50 stands for zero in the data rows.
Here are some rows, each followed by its group. Groups can overlap.
39,41,43,47,53,69,48,53,51,50,50,48,55,38,46,51,44,35,56,60,40,43,48,46,72,44,70,55,25,53,56,56,43,36,36,63,67,50,48,60,43,51,58,51,46,65,37 d
40,75,51,37,99,27,59,33,31,56,55,48,33,32,38,22,49,39,56,72,59,40,60,33,46,30,55,55,77,43,21,55,53,76,57,46,59,53,49,56,35,47,58,47,34,54,50 e
75,77,31,38,57,49,37,62,55,58,45,56,41,69,22,80,27,37,14,54,60,50,77,57,24,84,39,49,53,55,61,95,50,24,52,37,57,24,55,53,47,17,62,35,55,64,63 f
44,64,67,73,43,45,69,41,40,13,57,45,35,52,41,73,51,20,67,26,53,41,46,4,72,17,36,73,51,31,54,54,10,29,24,19,46,38,81,45,48,27,24,32,33,53,48 g
68,70,40,42,55,51,40,60,50,42,45,45,60,59,44,71,29,57,31,60,45,50,68,73,40,76,37,43,49,53,68,71,53,25,58,46,46,21,54,54,34,40,47,45,35,52,47 f
51,48,43,44,58,66,54,62,64,43,58,47,56,44,46,46,39,41,43,60,50,53,50,49,56,53,66,61,48,46,54,54,48,33,46,49,63,54,48,57,47,51,50,55,50,66,39 d
61,45,61,44,58,29,69,53,76,29,66,38,41,68,74,51,73,47,35,61,64,40,62,47,55,48,83,44,72,27,28,56,55,52,63,32,57,47,53,30,50,46,68,41,47,45,55 e
70,80,46,30,61,41,45,66,47,49,46,53,52,66,26,67,47,38,18,42,40,53,67,82,36,69,50,63,60,65,48,83,64,36,60,59,43,45,47,58,53,36,41,33,56,46,52 f
58,38,38,53,41,64,47,50,55,44,53,52,53,46,54,49,44,47,33,57,46,42,46,43,51,50,61,54,50,41,63,52,44,33,49,45,67,36,48,67,55,51,56,54,45,60,34 d
74,31,56,51,50,62,53,71,38,73,71,39,42,60,44,30,55,38,37,26,43,51,54,50,31,52,45,50,58,55,55,37,67,54,76,54,27,74,47,58,75,49,52,51,68,52,66 h
41,65,38,38,44,41,46,46,63,74,67,46,41,44,58,42,67,70,50,53,29,50,36,71,45,54,51,61,67,61,29,36,56,66,58,79,18,73,36,55,62,78,32,58,49,20,50 i
27,54,53,92,34,63,78,27,33,20,63,31,36,9,58,42,57,55,89,43,35,48,52,13,69,26,41,57,57,65,33,23,40,66,53,69,36,36,50,4,33,63,43,70,49,75,63 j
67,71,42,35,59,48,37,64,52,52,44,48,62,63,26,79,34,41,34,59,57,48,63,63,46,71,52,50,40,63,45,84,58,28,42,48,52,50,65,46,35,31,51,40,47,50,55 f
58,48,49,38,76,62,61,64,58,40,52,52,48,35,51,51,44,43,50,64,40,58,52,46,50,45,64,60,29,48,53,44,51,43,37,57,43,51,42,61,36,51,46,52,55,55,33 d
58,53,72,51,46,34,55,59,58,28,57,28,46,70,62,62,75,39,57,43,62,43,52,60,59,38,50,59,74,37,43,50,56,42,50,27,34,51,52,35,36,35,30,45,37,41,67 g
22,65,50,66,43,72,45,22,32,66,0,83,47,59,50,43,45,38,58,35,68,57,43,72,64,64,47,24,26,85,54,53,66,58,45,64,49,43,35,33,46,66,52,71,64,50,39 k
15,11,14,5,23,9,23,74,45,62,4,71,91,67,27,56,0,94,0,35,51,99,27,77,22,81,16,68,52,0,99,35,4,55,17,60,98,15,86,92,99,27,34,0,46,61,38 i
54,50,63,55,49,38,53,50,48,22,42,41,43,60,44,77,53,41,57,45,62,59,44,25,62,27,29,73,46,38,54,58,29,30,37,21,59,43,71,52,53,25,28,33,31,40,44 g
46,26,17,52,27,57,47,60,68,62,26,67,66,58,66,46,57,73,46,67,43,51,31,80,47,81,58,21,18,45,88,22,77,45,36,75,46,66,23,62,45,63,75,64,67,45,51 k
70,8,80,38,23,82,37,91,40,68,56,36,34,81,41,43,92,21,68,20,73,52,52,48,47,19,11,42,57,48,42,41,51,46,54,43,33,75,55,48,67,33,43,39,69,31,78 h
60,38,62,51,39,59,54,69,54,55,43,40,59,62,60,50,59,61,43,43,51,55,44,63,51,46,34,41,66,46,48,42,74,52,68,57,32,72,46,43,61,61,46,52,60,49,49 h
57,45,47,35,41,44,60,55,56,44,91,49,61,46,45,45,55,35,14,44,33,49,53,46,56,60,75,61,59,36,69,45,58,35,57,45,51,59,56,63,58,48,65,55,62,61,45 d
36,44,62,85,47,61,83,30,38,38,75,29,44,19,68,32,58,52,70,37,52,52,54,11,60,22,50,51,59,47,30,34,42,65,61,69,45,47,64,30,41,70,60,63,54,73,61 j
22,57,53,70,50,53,60,23,18,58,8,18,61,34,82,30,36,83,59,43,82,99,41,57,63,31,11,46,65,69,28,55,61,92,75,57,60,28,64,13,66,66,35,59,33,55,32 j
34,78,56,35,70,22,59,33,61,56,71,48,42,37,38,37,58,56,38,72,49,44,51,30,32,51,65,69,79,39,33,50,41,71,59,38,60,51,38,58,53,44,49,49,32,44,46 e
81,40,47,52,45,59,52,70,49,76,63,60,59,69,48,50,46,42,34,34,39,57,47,42,31,47,36,42,51,50,56,57,58,40,59,50,41,78,57,59,72,48,67,47,80,38,46 h
0,49,13,23,47,22,14,25,22,78,13,90,59,52,18,45,0,92,41,41,48,87,37,55,45,71,31,50,33,43,74,47,0,54,13,53,99,9,63,77,68,36,27,2,40,64,46 i
28,49,44,85,45,52,66,12,11,47,48,40,58,28,70,20,43,59,55,31,57,69,54,36,56,39,38,42,76,56,33,40,63,74,86,59,47,37,69,31,63,68,65,64,47,64,38 j
60,55,61,46,45,43,46,60,75,55,74,51,45,67,48,50,72,56,22,39,54,46,54,66,48,70,72,50,70,30,50,47,43,48,66,45,53,57,42,49,71,51,44,55,52,54,61 k
57,53,71,53,41,34,53,44,62,22,63,45,42,69,55,73,55,33,44,38,57,43,58,22,44,42,48,64,66,29,52,61,31,41,41,13,56,41,67,40,72,29,40,39,47,43,51 g
76,15,52,57,48,63,48,74,45,78,67,39,49,64,57,37,54,57,35,33,42,63,46,48,24,54,47,45,59,50,52,42,59,56,61,51,37,84,56,49,78,51,60,50,72,50,44 h
43,38,58,51,40,47,46,54,49,25,44,41,41,63,48,75,62,39,51,45,55,52,53,30,63,33,36,76,49,28,56,52,31,32,28,15,49,37,72,54,58,17,23,32,25,42,57 g
51,44,60,53,46,31,49,36,57,24,66,46,44,69,53,72,50,36,44,39,55,46,54,30,43,39,43,60,62,29,59,65,38,34,53,23,52,40,71,42,65,31,35,42,37,40,42 g
50,30,53,40,30,48,57,43,72,73,78,26,41,52,56,51,75,63,40,46,65,45,44,42,31,49,57,57,74,35,40,39,52,75,66,50,41,71,59,38,79,70,57,55,61,25,73 i
49,62,67,37,44,43,54,53,66,29,66,56,47,49,44,66,70,39,53,40,48,42,58,53,57,38,61,59,63,49,53,52,36,46,36,40,47,49,59,38,55,44,26,44,47,55,53 g
28,37,62,58,47,53,40,42,55,27,47,46,41,60,47,74,56,35,70,53,61,34,52,28,67,31,33,62,42,28,47,60,23,35,34,27,58,41,73,46,40,25,32,33,24,46,47 g
56,52,47,41,51,47,34,56,69,44,61,60,56,35,59,55,53,61,59,70,54,25,41,46,58,71,64,47,45,47,33,32,53,46,43,44,57,57,55,51,40,52,48,59,45,66,54 e
69,17,86,51,16,65,44,74,35,60,60,26,30,87,53,37,69,25,57,7,54,47,52,48,37,35,21,44,68,43,58,32,50,43,61,30,27,69,42,51,68,39,33,46,66,34,66 h
58,42,40,50,54,48,54,49,50,45,61,45,57,44,61,45,45,42,41,58,39,52,44,52,55,59,71,50,44,38,68,44,60,37,52,51,47,49,61,63,47,55,65,61,56,52,40 d
50,36,77,45,49,56,61,59,48,50,56,35,45,46,44,37,65,48,60,37,40,53,54,61,61,53,55,63,37,53,50,23,63,48,62,40,30,53,50,62,39,48,24,53,52,58,79 i
34,45,55,84,36,62,82,21,29,29,70,28,58,20,63,25,54,48,74,39,49,43,52,17,54,22,53,46,56,62,38,35,58,74,63,59,51,51,63,25,43,73,57,64,62,70,61 j
40,65,56,28,75,0,68,38,60,44,48,39,23,27,44,33,45,65,44,89,55,52,71,51,43,54,73,58,73,50,18,76,42,76,67,42,69,45,22,50,29,47,74,26,10,42,46 e
23,68,56,72,49,46,77,13,14,54,20,27,55,37,64,26,43,63,40,28,68,86,45,54,61,50,26,58,76,66,30,55,72,88,86,53,40,41,66,22,78,67,43,62,41,52,41 j
11,52,22,45,28,38,35,29,41,94,54,49,50,48,55,31,40,78,57,53,55,61,36,44,20,31,48,66,81,63,38,47,15,91,66,63,71,48,40,55,99,71,44,25,44,32,50 i
57,39,46,41,59,65,61,59,44,55,67,41,51,30,44,46,52,39,42,57,43,38,52,60,78,64,69,54,30,44,57,38,73,33,45,50,42,56,41,67,29,56,61,60,56,67,53 d
46,51,54,44,44,51,52,49,65,51,73,59,43,62,50,54,67,38,47,38,43,54,57,50,54,45,69,61,67,40,44,50,31,47,38,46,49,45,60,41,54,44,44,47,55,53,49 g
47,41,56,58,53,41,57,37,44,52,66,48,52,45,64,44,65,72,53,67,65,44,58,48,56,50,70,47,65,33,28,43,52,57,68,34,61,46,59,32,50,53,72,49,40,63,65 i
48,58,43,44,53,58,49,53,62,38,64,49,49,48,63,51,45,46,40,50,33,49,51,47,47,53,63,52,54,46,70,54,42,34,54,54,58,34,47,54,51,56,57,53,53,49,37 d
53,70,61,34,79,26,58,39,67,43,78,44,47,46,59,43,47,53,30,60,66,43,56,40,31,47,69,60,79,24,30,52,48,67,60,24,61,44,49,49,65,51,53,51,49,51,40 e
39,61,61,54,57,62,67,50,37,44,62,32,50,24,52,36,63,65,61,47,50,52,44,48,77,41,52,50,57,48,43,35,52,66,74,66,50,66,48,30,36,65,53,62,44,63,62 j
42,63,67,45,49,59,50,53,50,39,54,57,55,50,34,55,70,42,56,42,41,36,48,56,66,53,58,51,64,41,58,41,44,44,43,42,44,51,52,47,47,47,41,53,42,59,53 g
56,48,51,44,54,60,61,50,51,50,66,52,45,42,37,43,53,23,22,46,38,46,57,39,55,53,82,62,52,43,70,48,59,33,51,48,49,51,41,69,59,48,53,49,55,75,42 d
57,52,57,45,49,35,56,60,56,34,50,34,47,49,69,49,67,53,63,67,44,37,54,62,69,55,65,46,48,46,39,58,61,51,50,52,47,47,41,31,23,46,65,48,37,40,61 e
73,20,90,44,15,65,41,82,40,66,58,21,42,88,65,46,82,28,57,11,69,64,53,38,34,23,20,44,72,34,53,26,51,51,56,15,35,58,49,38,74,37,34,40,66,30,77 h
29,43,61,82,39,68,72,30,32,26,60,37,39,18,64,30,67,56,87,39,47,40,62,19,63,16,49,48,60,50,39,35,32,61,57,66,48,39,55,20,34,63,46,63,45,75,47 j
52,43,53,46,59,73,57,60,51,42,42,35,47,39,50,45,38,37,49,60,39,33,48,41,65,46,69,47,34,42,67,47,51,32,44,56,58,39,49,68,42,48,56,47,58,66,39 d
56,30,99,39,16,60,50,78,38,60,49,26,48,76,45,49,94,20,68,6,61,59,45,49,52,25,14,50,63,53,50,24,55,53,45,29,12,65,38,44,55,36,18,42,60,26,80 h
43,43,27,49,34,48,48,61,67,62,31,88,62,53,56,49,68,78,50,63,35,50,38,79,51,77,54,33,22,56,79,34,65,45,26,70,48,70,19,48,36,51,68,66,57,38,50 k
51,43,70,56,44,48,60,54,67,20,56,46,46,51,55,76,60,55,69,41,65,47,51,21,67,31,32,68,53,27,47,60,13,41,30,26,60,36,69,39,46,31,32,35,39,39,47 g
62,58,32,53,61,38,31,40,88,51,63,75,67,29,87,61,49,85,58,68,21,45,38,53,45,49,64,69,39,55,45,44,34,66,42,72,41,47,41,72,67,77,36,75,70,21,31 i
46,74,66,31,83,35,65,52,57,43,51,52,51,33,40,44,50,44,48,65,51,43,55,30,42,39,56,65,60,50,29,46,59,67,51,35,58,43,49,53,50,50,46,53,60,54,48 e
14,47,73,93,29,66,75,14,26,24,70,26,40,18,54,17,60,38,85,10,62,31,34,20,75,16,52,55,84,67,24,19,33,68,61,66,42,45,63,31,35,76,21,68,32,89,70 j
71,62,32,35,52,52,32,54,50,50,45,39,51,69,34,80,22,40,17,63,77,37,62,55,35,80,39,44,46,51,55,90,53,19,55,32,58,31,56,48,38,23,65,46,39,56,56 f
46,49,50,60,38,71,55,47,54,66,36,71,46,53,61,42,64,60,51,47,56,50,37,69,59,63,55,19,23,65,62,37,59,47,31,60,52,65,27,48,28,62,60,74,76,48,55 k
80,62,51,32,60,41,35,53,84,43,51,38,53,78,50,80,29,45,16,55,59,51,65,57,27,76,53,49,55,47,42,85,53,27,51,44,62,38,59,40,58,37,54,40,43,43,51 f
61,62,42,40,57,39,38,70,79,36,37,56,57,36,70,56,62,54,83,76,40,33,40,65,50,63,61,49,37,59,34,39,50,45,47,79,43,59,30,43,10,60,57,58,32,54,39 e
55,43,67,45,50,33,55,46,73,17,64,41,42,68,60,77,51,47,47,42,68,56,48,32,48,38,47,59,51,22,50,61,26,41,47,16,54,42,65,43,54,33,34,35,33,34,42 g
51,56,54,65,41,68,53,17,57,76,42,79,33,76,59,39,60,66,45,20,91,69,54,52,43,58,58,0,31,68,52,52,42,54,35,50,52,60,40,34,40,70,72,83,87,43,53 k
49,26,18,49,36,71,55,72,66,77,31,84,50,54,54,40,77,73,45,58,34,66,46,86,48,71,57,26,8,57,89,29,66,46,34,92,41,79,1,60,44,63,67,67,73,40,41 k
53,54,61,32,60,46,52,66,65,37,48,47,45,40,41,58,68,53,59,62,59,41,61,56,70,51,60,59,46,47,32,48,68,55,46,47,49,64,44,50,41,53,51,51,44,56,60 e
55,53,51,38,61,52,70,70,53,47,60,51,54,40,47,44,49,37,41,55,31,50,63,53,53,58,68,67,31,44,69,46,51,36,41,51,41,47,45,64,39,48,47,52,68,63,47 d
57,63,25,59,57,45,20,30,77,55,54,74,49,38,63,64,54,82,64,66,18,26,37,56,60,57,47,64,43,51,32,49,39,63,43,81,43,57,58,62,68,89,45,75,62,10,32 i
27,37,49,78,47,59,87,34,16,39,72,41,48,9,60,30,59,60,74,42,47,65,61,17,63,15,46,61,57,54,42,23,46,71,61,69,33,56,47,33,38,71,54,67,52,73,57 j
9,47,81,78,23,60,77,25,34,17,85,14,34,14,68,23,69,45,83,9,68,43,41,18,78,5,50,58,73,68,25,20,15,72,53,67,42,33,61,15,27,72,23,64,38,82,66 j
49,58,57,47,49,60,43,46,61,50,32,55,58,48,54,55,61,59,71,57,58,43,47,59,67,55,55,36,37,64,43,37,59,51,39,50,49,52,33,46,35,55,55,62,52,54,57 k
52,47,54,45,49,58,43,57,70,50,43,55,47,53,60,59,56,53,55,60,68,33,43,61,60,62,63,28,28,42,41,41,57,45,48,44,59,57,45,40,43,55,54,63,52,55,61 k
36,62,31,59,58,39,34,29,64,55,45,73,59,28,76,53,43,75,85,72,20,38,47,47,51,53,70,80,37,64,44,35,45,69,45,60,37,37,38,66,63,71,38,76,57,42,45 i
53,44,68,59,48,46,47,50,64,14,62,40,31,64,63,71,57,32,54,39,64,42,55,28,42,31,45,68,60,20,50,56,17,38,36,22,59,30,74,36,48,27,32,41,46,37,46 g
19,56,50,88,44,50,65,10,0,43,53,42,60,29,62,23,42,53,61,35,52,71,58,48,65,34,45,45,87,71,32,32,66,77,80,62,36,37,60,27,51,75,49,66,36,61,32 j
66,84,47,33,70,55,36,66,46,56,30,58,46,52,10,77,33,32,47,67,54,52,56,68,55,74,38,49,31,75,49,78,63,28,43,49,47,50,54,49,31,28,44,41,34,65,54 f
58,34,64,48,53,29,54,53,80,20,45,52,37,66,64,74,52,42,45,51,53,47,71,35,36,43,55,69,64,37,50,64,39,35,50,17,56,31,57,31,59,27,41,42,39,49,35 g
43,52,45,41,62,63,63,67,45,47,47,59,52,38,50,49,46,32,48,56,22,47,63,49,60,48,68,66,52,54,69,46,51,35,42,56,44,44,46,64,41,50,49,41,54,64,36 d
58,29,96,53,35,47,40,62,75,22,57,35,39,83,59,77,81,38,77,38,83,48,57,39,56,19,36,53,64,30,42,52,28,40,31,16,50,38,66,25,38,22,21,34,33,34,57 g
61,47,53,58,46,63,59,45,11,90,55,73,54,60,44,23,46,38,44,22,38,55,44,61,39,58,52,38,43,83,68,49,73,50,58,52,30,76,27,66,48,56,60,60,89,43,52 h
21,72,64,61,61,55,56,30,15,54,24,38,61,31,51,42,43,50,72,49,61,61,38,61,74,43,41,44,58,94,17,40,85,75,73,53,46,56,51,36,49,70,36,54,32,62,47 j
33,68,61,33,83,31,71,34,33,51,58,41,43,24,41,32,48,52,56,78,58,38,48,32,57,40,64,59,67,46,17,50,51,73,48,39,55,47,44,48,21,45,62,47,35,51,45 e
60,20,52,39,51,48,55,53,64,47,81,42,51,51,73,39,51,39,24,47,41,39,68,47,52,58,84,51,50,28,65,52,58,35,59,44,57,47,52,56,51,48,72,57,62,62,45 d
46,68,50,41,79,23,56,25,35,54,68,46,48,34,39,21,50,47,45,73,60,42,56,31,48,36,60,57,79,34,31,52,50,72,70,42,60,39,50,57,40,47,58,49,36,53,46 e
32,55,51,48,65,24,65,36,21,44,33,41,40,26,46,28,53,36,67,88,61,25,64,37,74,53,80,55,55,49,17,50,71,68,54,32,61,49,40,45,26,48,77,30,22,59,60 e
69,69,22,34,51,47,32,59,49,61,48,55,42,74,19,77,14,24,11,57,61,45,83,53,12,89,44,69,37,58,63,98,49,19,56,28,55,17,56,60,58,13,65,39,59,62,70 f
Which 3 groups are nearest to each row below, nearest first, going by the distance to the group's nearest row?
19,61,59,77,66,56,70,21,4,41,38,40,55,22,48,28,50,44,69,39,46,71,50,45,53,31,40,57,70,73,28,41,66,83,74,66,38,46,65,20,53,70,44,64,40,66,43 j e i
52,35,68,59,52,38,46,57,73,18,35,51,51,70,61,72,42,54,56,53,69,41,60,46,50,39,43,53,44,32,52,66,30,36,38,30,69,23,53,47,65,28,31,33,31,56,44 g d f
Which 3 groups are nearest to each row below, nearest first, going by the average distance to the group's rows?
49,43,64,55,49,30,57,49,74,19,38,43,46,65,64,81,57,49,57,51,57,51,56,41,49,41,39,67,45,43,52,55,51,47,36,19,40,32,57,26,56,23,32,44,32,42,40 g d e
Which 4 groups are nearest to each row below, nearest first, going by the distance to the group's nearest row?
44,57,72,49,41,41,63,44,55,24,69,43,45,56,45,75,68,40,60,37,60,45,54,30,64,31,42,65,58,38,58,54,26,45,32,31,57,36,69,45,51,35,25,33,38,48,51 g d e i
67,72,35,45,49,47,39,52,53,52,48,48,57,66,29,72,30,41,25,55,63,41,50,76,45,78,42,38,49,51,51,83,52,31,65,55,58,45,57,49,41,39,52,42,34,54,55 f d k g
Which 3 other groups have their centres nearest to the centre of group e, nearest first?
d i g
Group i spreads out most along one direction. Which 3 other groups' directions of most spread are closest to that one, closest first?
j f g
Which 3 other groups have their centres nearest to the centre of group j, nearest first?
e i d
Group k spreads out most along one direction. Which 3 other groups' directions of most spread are closest to that one, closest first?
e h g
Group h spreads out most along one direction. Which 3 other groups' directions of most spread are closest to that one, closest first?
g k j
Which 3 groups are nearest to each row below, nearest first, going by the distance to the centre of the group?
37,71,45,46,78,41,63,40,21,55,40,44,51,23,32,24,49,40,62,86,46,32,46,29,59,36,49,50,58,51,25,63,58,73,50,54,69,54,50,63,24,53,75,46,31,56,40 e d j
41,29,54,80,45,61,72,49,18,32,26,9,46,22,84,4,51,47,88,72,29,58,56,40,57,22,47,36,51,65,38,67,64,80,69,87,54,57,21,20,16,65,83,51,31,39,44 j e d
35,49,51,73,38,49,87,31,18,37,81,34,57,16,64,20,62,53,54,27,41,61,55,20,51,19,54,54,74,53,35,25,58,76,69,68,32,56,51,34,47,75,59,66,63,73,59 j e d
52,67,13,58,45,35,15,26,69,52,56,84,73,32,73,62,42,94,69,57,12,30,22,72,45,57,56,61,54,68,48,45,46,70,40,88,47,65,52,81,82,99,40,80,64,0,22 i k d
24,41,53,85,48,68,79,23,8,37,62,26,59,15,66,13,49,52,69,40,45,46,50,19,64,20,50,52,61,55,44,26,61,74,69,65,45,58,61,28,46,74,59,63,58,72,56 j e d
69,44,43,55,35,40,32,59,85,33,61,49,59,57,89,59,57,63,55,60,50,18,47,61,47,58,63,34,60,41,41,40,50,42,56,54,54,41,47,40,37,58,66,62,42,62,51 d e k
52,47,76,48,25,30,51,67,62,11,57,19,33,71,74,62,77,34,67,38,67,47,54,56,66,30,37,51,64,42,42,64,34,45,39,31,46,37,48,15,26,30,29,35,17,25,60 g e h
33,45,68,67,45,60,58,42,54,0,52,52,18,52,33,84,44,16,94,24,56,48,60,0,69,0,21,81,42,30,61,68,0,26,7,17,64,16,80,48,40,19,19,23,30,53,29 g d e
54,36,44,42,65,66,47,64,56,51,51,56,48,38,48,43,39,32,50,61,29,57,55,43,54,47,73,65,34,44,65,50,47,34,39,59,62,41,58,65,52,50,64,49,58,71,44 d i e
32,60,58,42,87,30,61,38,43,42,27,45,35,25,50,31,45,57,82,99,52,35,65,39,59,35,69,52,54,56,17,63,46,70,52,48,68,36,32,39,10,38,84,31,11,58,45 e d j
Which 4 groups are nearest to each row below, nearest first, going by the distance to the centre of the group?
42,32,63,54,43,42,43,54,57,18,51,40,46,62,42,78,51,36,65,52,69,44,56,35,55,17,38,69,38,30,52,64,26,37,26,14,60,28,68,44,46,22,25,29,25,45,46 g d e f
63,69,49,27,59,55,37,62,56,55,42,59,42,64,28,76,38,45,28,53,73,55,65,71,40,69,45,36,41,60,50,88,46,30,62,51,61,46,47,42,37,32,44,42,49,53,44 f d k e
Group f spreads out most along one direction. Which 3 other groups' directions of most spread are closest to that one, closest first?
d i e
Group j spreads out most along one direction. Which 3 other groups' directions of most spread are closest to that one, closest first?
i h e
